In the rows, zero is written as 128.
One turn sends every row of this set to another row. A few are shown first. Where does it send the rows asked after them?
gibob: [161 100 118 163 114 153 149 134 118 130 135 109 126 134 124]
buri: [159 103 159 159 104 159 124 133 117 133 132 102 157 166 125]
buro: [159 113 156 131 115 151 129 123 147 154 144 103 150 152 139]
Vuto: [175  99 138 145 102 148 132 135 138 141 113 125 144 147 112]
fupem: [150 111 124 134 138 135 135 113 141 131 133  97 145 133 122]
buli: [150 117 126 149 123 127 140 148 122 141 139  94 133 154 135]
zir: [165 114 135 128 127 162 143 130 158 142 129  96 144 143 127]
fogin: [173 104 148 140 113 134 144 138 127 143 109 121 141 151 117]
takub: [175 121 143 161 122 157 150 135 120 143 142 118 155 157 123]
rabe: [153 114 132 157 129 130 157 132 118 135 132  91 135 158 122]
lem: [169 120 116 137 115 152 137 132 115 125 117 116 167 138 135]
nop: [140 109 145 172 110 166 135 130 119 139 113 120 140 146 140]
Keri: [160 121 127 142 106 160 136 101 133 142 103 113 140 139 133]
libu: [174 103 150 161 111 152 135 118 131 129 118  79 145 129 137]
bup: [154 116 156 136 112 163 141 118 122 147 131 115 164 161 144]
fova: [153 115 129 144 129 172 153 121 142 129 122  95 134 141 148]
Bozu: [148 107 151 169 115 141 143 132 141 147 113  92 151 156 150]
fidi: [150 113 136 151 105 142 129 120 111 106 108 100 148 149 131]
dubem: [140 116 144 145 121 162 156 127 125 131 118 112 144 167 150]
Neli: [174 122 149 152 111 152 134 122 116 143 121  82 151 121 139]
Bavi: [152 133 125 144 118 151 138 119 109 128 124 115 171 134 132]
venav: [136  98 134 151 102 135 125 131 131 143 139 116 151 136 153]
binez: [143  91 125 125 108 142 155 130 135 139 135 105 143 145 125]
Ros: [150  90 137 155 105 130 145 116 110 152 127  99 165 149 133]
sozal: [170 100 143 140 123 147 126 115 125 136 150  89 158 150 118]
gakir: [157 121 147 139 112 149 126 123 132 112 149  96 154 134 141]
dolu: [167 126 138 157 120 130 119 116 128 148 130 119 148 141 119]
Pip: [153  91 139 151 108 133 129 121 126 136 128 110 142 134 165]
fod: [136 109 122 150 129 154 149 124 136 138 108 113 145 125 132]
Nezad: [155 106 136 160 118 140 131 147 144 130 125  93 163 119 129]

Bavi moves to venav
buro moves to zir
fupem moves to fod
Now find these:
fogin moves to Neli
gibob moves to fidi
binez moves to Keri

One turn sends every row of this set to another row. A few are shown first. Where does it send the rows asked after them?
vidu: [127 155 118 135 109 141 135 129 112 122 123 153 141  99 123 123 124 124
 113 134 102 154 132 132 118 131 149 115 121 128 125 126 128 129 129 148
 130 134 118 116 152 139]
notin: [119 134 129 124 122 101 141 139 144 130 135 144 133 113 104 136 116 139
 147 131 118 108 133 156 112 128 140 136 138 125 128 136 124 135 133 137
 135 132 133 106 122 104]
fovo: [152 158 120 129 133 128 123 145 139 116 147 149 130 141 115 129 133 138
 141 155 136 124 129 140 135 134 141 119 127 128 127 145 102 142 125 117
 123 116 116 130 128 150]
mog: [113 129 126 119 126 108 131 145 136 132 125 145 136 112 112 135 114 144
 133 127 122 107 138 153 123 122 148 137 137 120 118 132 134 135 134 135
 126 133 136 106 112  94]
gul: [120 130 132 126 122 102 139 137 138 133 127 142 133 108 107 139 109 141
 148 125 122 110 136 149 119 128 133 142 137 129 129 131 130 133 137 128
 135 131 129 101 119  98]
leve: [135 146 137 118 108 156 144 120 101 142 120 145 144 116 139 130 127 144
 120 142 105 147 137 114 128 109 151 129 130 134 122 130 128 142 134 142
 127 124 131 120 139 136]
tageb: [120 149 142 113 124 140 141 144 118 123 136 142 146 125 124 125 123 133
 117 139 119 158 138 134 144 116 142 114 125 122 110 141 147 127 117 159
 117 120 104 113 141 127]
ziki: [145 134 135 120 128 145 110 107 104 116 130 127 123 127 133 129 101 133
 129 127 132 117 130 119 144 138 123 140 130 136 118 117 128 129 140 108
 128 115 142 121 126 101]
sev: [142 162 110 146 119 121 115 135 128  97 129 149 125 131 112 124 122 124
 129 148 124 123 120 133 108 133 136 115 121 120 142 125 108 133 126 127
 135 115 123 124 136 140]
resot: [128 136 124 115 121 161 151 142 103 127 143 134 143 118 136 134 122 136
 116 132 105 165 129 145 139 139 154 116 118 135 123 121 124 142 134 130
 122 125 138 119 139 128]
Zal: [148 143 135 132 116 141 124 122 104 127 109 137 131 136 133 138 113 148
 134 142 133 125 132 100 134 112 125 141 127 136 139 119 122 144 138 108
 131 108 126 116 120 125]
bikeb: [114 130 126 120 127 107 130 145 136 131 126 145 135 114 111 135 113 143
 134 129 122 106 137 153 122 122 147 137 138 119 119 131 133 135 135 135
 127 133 135 107 113  94]
gusi: [147 167 120 123 139 125 137 132 124  96 145 137 124 135 121 121 141 133
 132 132 125 107 122 146 121 145 134 123 130 135 124 146 133 131 122 131
 105 125 135 122 135 144]
Fupi: [137 147 121 146 115 131 118 129 105 114 103 145 132 107 122 133 104 130
 126 125 129 139 133 113 134 134 120 132 116 134 140 110 131 129 137 109
 133 122 109 105 133 123]
Ren: [132 156 139 117 120 144 137 131 116 135 138 142 147 127 129 127 115 127
 123 130 103 146 134 153 142 131 158 117 128 130 128 132 137 125 124 154
 140 124 129 127 169 123]
nukuv: [147 157 125 127 116 138 129 125 122 119 135 144 130 148 126 128 132 141
 131 161 118 121 124 121 111 110 148 122 131 124 135 135 105 146 129 135
 131 109 139 133 129 142]
purif: [149 141 133 130 131 137 124 139 116 132 120 144 136 119 124 138 115 145
 139 131 143 136 141 119 161 136 123 138 122 141 125 129 124 139 136  96
 122 120 101 110 124 132]
tigut: [141 145 114 125 131 142 134 148 122 105 154 131 128 150 124 134 124 135
 130 149 121 136 116 149 125 138 145 112 120 127 137 123 102 146 130 118
 127 109 144 131 127 134]
fuzu: [130 142 144 124 131 129 123 144 115 114 120 133 135 135 123 133 106 138
 129 132 145 142 137 117 156 119 115 129 121 127 126 127 147 128 125 123
 121 107  97 104 123 113]
suro: [116 131 132 122 119 107 145 137 138 138 131 145 137 103 108 137 114 140
 143 125 114 117 137 154 118 128 141 138 137 128 123 135 131 132 135 139
 134 136 130 101 125 102]
gezul: [133 138 136 107 121 159 128 107 105 128 143 135 135 113 137 120 116 128
 115 130 106 137 135 132 136 135 149 126 134 133 102 129 132 129 135 142
 125 130 147 126 144 112]
dama: [146 148 126 115 129 140 113 112 124 106 154 133 120 143 126 119 119 125
 128 147 121 111 122 137 122 135 143 122 135 124 115 132 111 133 131 132
 129 115 155 138 133 116]
mone: [138 148 131 118 123 149 142 139 121 141 138 153 146 106 127 129 133 140
 126 139 115 154 142 138 148 133 153 121 127 136 109 144 123 138 128 135
 117 135 109 119 143 148]
dedel: [137 157 130 117 131 142 149 128 105 116 130 139 136 106 131 124 136 135
 122 116 114 130 135 140 137 145 137 129 129 144 112 142 154 127 127 138
 101 139 127 110 143 136]
gep: [140 131 125 129 129 147 132 143 102 116 128 126 132 133 131 143 106 142
 130 127 132 145 126 129 149 141 126 130 114 139 138 108 121 143 140  94
 127 110 131 113 121 116]
Boro: [113 130 125 119 126 108 131 145 136 132 126 145 136 113 112 134 114 143
 133 129 121 106 137 154 122 121 148 137 138 120 118 132 133 135 134 136
 127 134 136 108 112  94]
paru: [142 145 143 129 126 136 121 129 106 130 116 133 139 132 129 138  94 134
 134 118 128 134 137 131 160 134 127 137 123 138 142 114 143 123 133 115
 143 113 119 114 150 105]
bifi: [134 157 134 123 134 120 123 149 136 100 144 138 130 155 114 126 122 132
 130 154 137 130 126 135 133 118 132 113 125 115 126 141 127 131 115 143
 122 103 110 123 127 129]
mure: [149 155 128 128 139 128 133 129 108 103 121 131 125 123 127 130 125 139
 135 115 138 111 130 129 142 147 114 139 126 145 127 131 149 129 132 107
 105 125 123 107 126 128]
malak: [148 162 130 131 130 122 115 135 131 110 142 136 130 159 117 129 110 128
 140 143 127 115 122 149 134 132 140 120 127 124 147 129 119 128 123 129
 146 103 132 134 150 121]

dedel moves to gusi
tageb moves to bifi
Now find these:
suro moves to notin
Fupi moves to vidu
resot moves to tigut
mone moves to fovo
ziki moves to gezul
nukuv moves to Zal
paru moves to Ren

One turn sends every row of this set to another row. A few are shown first. Where does it send the rows asked after them?
sepi: [135 128 147 116 133 151 120 117 110 121 131 118 134 121 134 140 132 131]
Vese: [ 97 124 115 151 124 128 118 131 132 130 134 131 121 131 131 129 144 112]
gole: [119 126 114 153 139 123 122 145 137 145 140 124 121 130 130 119 132 122]
Voteb: [115 143 122 112 127 119 133 124 144 109 118 131 119 122 110 124 124 107]
div: [111 125 115 150 135 120 116 142 138 139 135 124 120 133 130 121 137 116]
loro: [142 141 110 119 137 123 136 130 131 127 117 134 124 107 115 116 106 129]
zud: [112 126 117 152 136 122 120 144 141 141 139 124 120 133 129 121 136 118]
Sak: [133 129 149 116 132 152 121 117 111 119 132 117 134 121 133 140 134 129]
ruruf: [132 121 131 129 107 123 150 117 118 126 151 134 138 118 132 135 134 149]
pipo: [120 162 136 109 122 136 133 110 144 112 134 142 129 122 117 131 124 130]
munel: [136 128 148 117 134 152 122 118 110 122 132 117 135 120 134 140 132 132]
megi: [133 128 148 116 133 151 120 118 110 120 131 118 135 122 135 140 133 129]
Sefu: [120 120 135 125 102 120 146 114 122 116 148 134 136 124 131 138 143 138]
buku: [136 128 149 117 134 153 123 119 112 123 133 117 135 120 134 140 132 132]
Tase: [122 125 109 160 136 135 127 137 125 150 143 132 126 119 134 120 128 134]
gelu: [126 163 136 113 125 138 139 112 145 117 139 140 130 120 117 128 121 136]
kolof: [134 130 150 117 134 153 123 118 113 120 135 117 135 122 134 140 133 130]
Neles: [133 163 133 115 128 138 139 114 141 123 138 141 131 116 118 127 116 141]
Kinit: [112 124 112 150 134 120 114 143 135 140 132 126 120 132 130 121 136 116]
Sesu: [115 123 110 150 136 120 113 143 133 141 130 126 119 130 131 120 134 118]
Renag: [116 127 117 161 134 135 134 138 134 146 152 127 128 122 132 122 131 131]
Gutiz: [134 140 108 114 132 120 128 126 129 120 108 135 121 111 115 118 111 121]
gof: [122 122 103 157 132 131 118 134 119 147 131 136 124 118 134 121 127 130]
nulo: [132 129 150 116 133 152 123 118 113 119 134 117 135 122 134 141 134 129]
pubag: [136 157 123 111 127 135 127 111 130 122 124 146 129 112 120 126 112 141]
vipil: [120 124 111 153 139 122 118 144 134 146 136 125 121 128 132 118 130 123]
Gemi: [136 119 126 128 108 122 146 116 113 127 144 137 137 115 133 133 132 150]
Mobe: [135 117 123 126 105 120 140 114 109 125 137 140 136 115 134 134 132 148]
bira: [131 157 122 108 124 133 123 108 129 118 118 147 127 115 121 127 117 137]
fumo: [143 145 117 123 139 127 146 132 139 130 131 131 126 109 114 115 106 132]
puno: [103 121 108 150 125 126 112 130 124 133 126 135 121 127 132 127 138 115]
Vup: [119 160 132 108 121 133 127 108 139 112 125 143 128 121 118 131 125 128]
lemes: [137 160 127 114 129 137 135 113 134 123 131 143 131 112 120 125 113 144]
nibe: [119 119 132 122 100 117 140 112 119 114 140 137 134 124 131 139 143 135]
rep: [ 98 127 121 155 126 130 126 134 139 133 146 128 123 132 129 129 143 114]
mal: [134 129 150 117 134 152 123 119 112 122 135 117 136 121 134 140 133 131]
Lam: [124 158 126 106 122 132 123 108 133 113 119 147 127 119 119 130 120 131]
puli: [114 147 129 115 127 122 143 127 153 111 132 127 122 123 110 124 124 109]
Didad: [123 116 127 122 100 117 135 112 113 116 133 139 134 122 132 138 140 137]
sis: [125 121 135 128 104 122 151 115 123 121 153 133 137 121 130 137 138 144]
Vif: [106 128 123 158 131 134 133 137 140 139 154 126 126 128 129 125 137 122]
tokel: [134 148 126 123 137 128 153 133 149 125 139 127 127 113 112 117 112 128]
lani: [123 148 131 120 132 127 151 131 154 118 140 124 125 119 110 120 119 118]
nezor: [114 120 102 152 128 127 112 132 118 140 124 136 121 121 134 125 132 123]
Pob: [119 124 110 153 138 121 116 144 132 145 132 126 120 129 131 119 132 121]
saler: [122 140 113 112 127 118 126 124 135 112 108 135 120 117 113 122 118 111]
dufes: [116 127 116 154 138 122 121 145 140 143 141 123 121 132 130 120 134 120]
lop: [129 115 123 123 102 118 135 112 110 120 132 141 134 118 134 136 136 142]

buku moves to mal
nezor moves to gof
saler moves to Gutiz
Now find these:
pipo moves to Vup
Mobe moves to Gemi
Sesu moves to Pob

One turn sends every row of this set to another row. A few are shown first. Where does it send the rows asked after them?
dez: [130 130 123 124 152 141 134 109 130 111 148 126 157 137 127 124 125 124
 139 125 140 128 131 116 138]
fogil: [139 135 128 105 127 132 134 123 134 133 128 128 122 144 127 128 134 114
 143 136 110 141 103 141 116]
gapa: [128 127 127 114 135 153 131 128 122 121 127 135 146 127 149 149 131 116
 131 140 129 134 129 156 130]
zabuk: [129 127 125 119 150 144 122 127 121 126 136 135 150 133 146 145 132 115
 125 147 137 136 129 148 134]
lag: [129 108 127 120 126 132 133 149 140 122 113 139 106 123 135 129 116 120
 120 123 114 129 128 149 112]
fese: [160 105 126 139 133 153 128 132 123 119 130 130 123 125 117 126 135 125
 131 120 128 140 127 142 132]
riru: [141 123 125 143 149 120 121 101 134 115 127 127 109 104 140 130 126 124
 125 132 131 116 133 132 127]
Bif: [159 107 130 136 135 148 124 134 116 124 135 128 131 121 122 124 131 125
 127 138 131 149 132 144 133]
zesep: [129 116 132 133 133 131 135 122 129 101 139 130 145 109 140 122 105 137
 125 131 140 118 151 123 129]
Pemiv: [100 153 133 132 142 126 121 121 133 142 133 113 138 123 116 119 115 125
 122 141 135 110 120 111 121]
vomuf: [112 143 135 109 109 146 127 141 124 149 137 120 152 127 125 124 121 121
 133 145 126 129 118 124 116]
Vav: [147 130 124 119 119 136 139 128 131 123 140 127 121 148 121 134 127 112
 139 120 106 144 110 140 135]
vip: [134 125 121 125 127 129 122 143 152 124 118 146 105 127 125 127 121 118
 119 119 112 120 129 145 108]
tife: [ 98 148 141 127 142 119 117 120 138 137 127 129 136 112 129 129 118 128
 126 136 142 107 130 114 127]
kabo: [126 119 129 145 145 131 126 130 146 125 122 128 113 118 104 106 120 130
 124 105 133 120 129 112 126]
Zamo: [115 141 141 113 103 137 132 132 120 128 143 136 154 130 127 137 121 123
 134 142 123 131 126 138 141]
gez: [120 113 136 137 123 134 126 116 127 110 133 120 151 111 131 124 103 137
 119 128 148 121 144 120 132]
lozo: [120 126 127 149 137 127 120 139 144 126 124 128 118 127 101 113 107 132
 110 116 130 109 132 116 121]
Ruko: [153 123 126 137 145 123 129 109 129 110 130 129 113 106 138 119 128 126
 130 140 128 128 138 134 124]
votas: [116 134 147 113 111 140 124 136 121 143 139 125 160 136 115 127 118 131
 135 136 135 133 116 123 129]
lebi: [128 140 125 121 142 145 134  98 127 115 137 116 156 137 127 121 129 124
 141 129 137 133 121 119 135]
Fozi: [136 134 111 109 122 129 127 129 132 137 124 121 109 142 127 113 130 116
 136 125 108 135 101 132 122]
Kugo: [142 135 122 107 114 142 128 137 142 137 133 133 122 138 122 120 134 114
 141 128 109 140 111 137 112]
Ved: [117 134 122 141 130 134 124 143 139 127 118 132 123 117  99 105 121 135
 123 108 129 115 122 109 136]
famil: [115 113 127 148 132 132 125 137 139 119 122 116 121 112 113 112 125 125
 112 116 140 125 139 113 141]
Davil: [103 158 130 123 135 122 119 127 128 141 128 135 134 119 128 128 125 126
 127 135 126 101 113 116 133]
zunuk: [119 130 134 112  99 135 121 148 114 145 137 125 144 138 124 127 116 131
 122 132 121 124 110 128 131]
Bomil: [114 125 111 124 123 129 125 152 142 125 106 135 106 116 138 121 115 126
 118 121 119 120 126 142 121]
Veg: [129 115 116 132 136 122 130 140 142 117 121 123 101 122 141 140 123 112
 113 121 116 128 129 143 126]
sodig: [101 153 134 130 132 123 124 109 131 128 133 125 136 114 123 119 136 120
 131 142 139 118 130 111 142]

zabuk moves to zesep
zunuk moves to Ved
gapa moves to gez
Now find these:
lozo moves to Kugo
kabo moves to fogil
famil moves to Vav

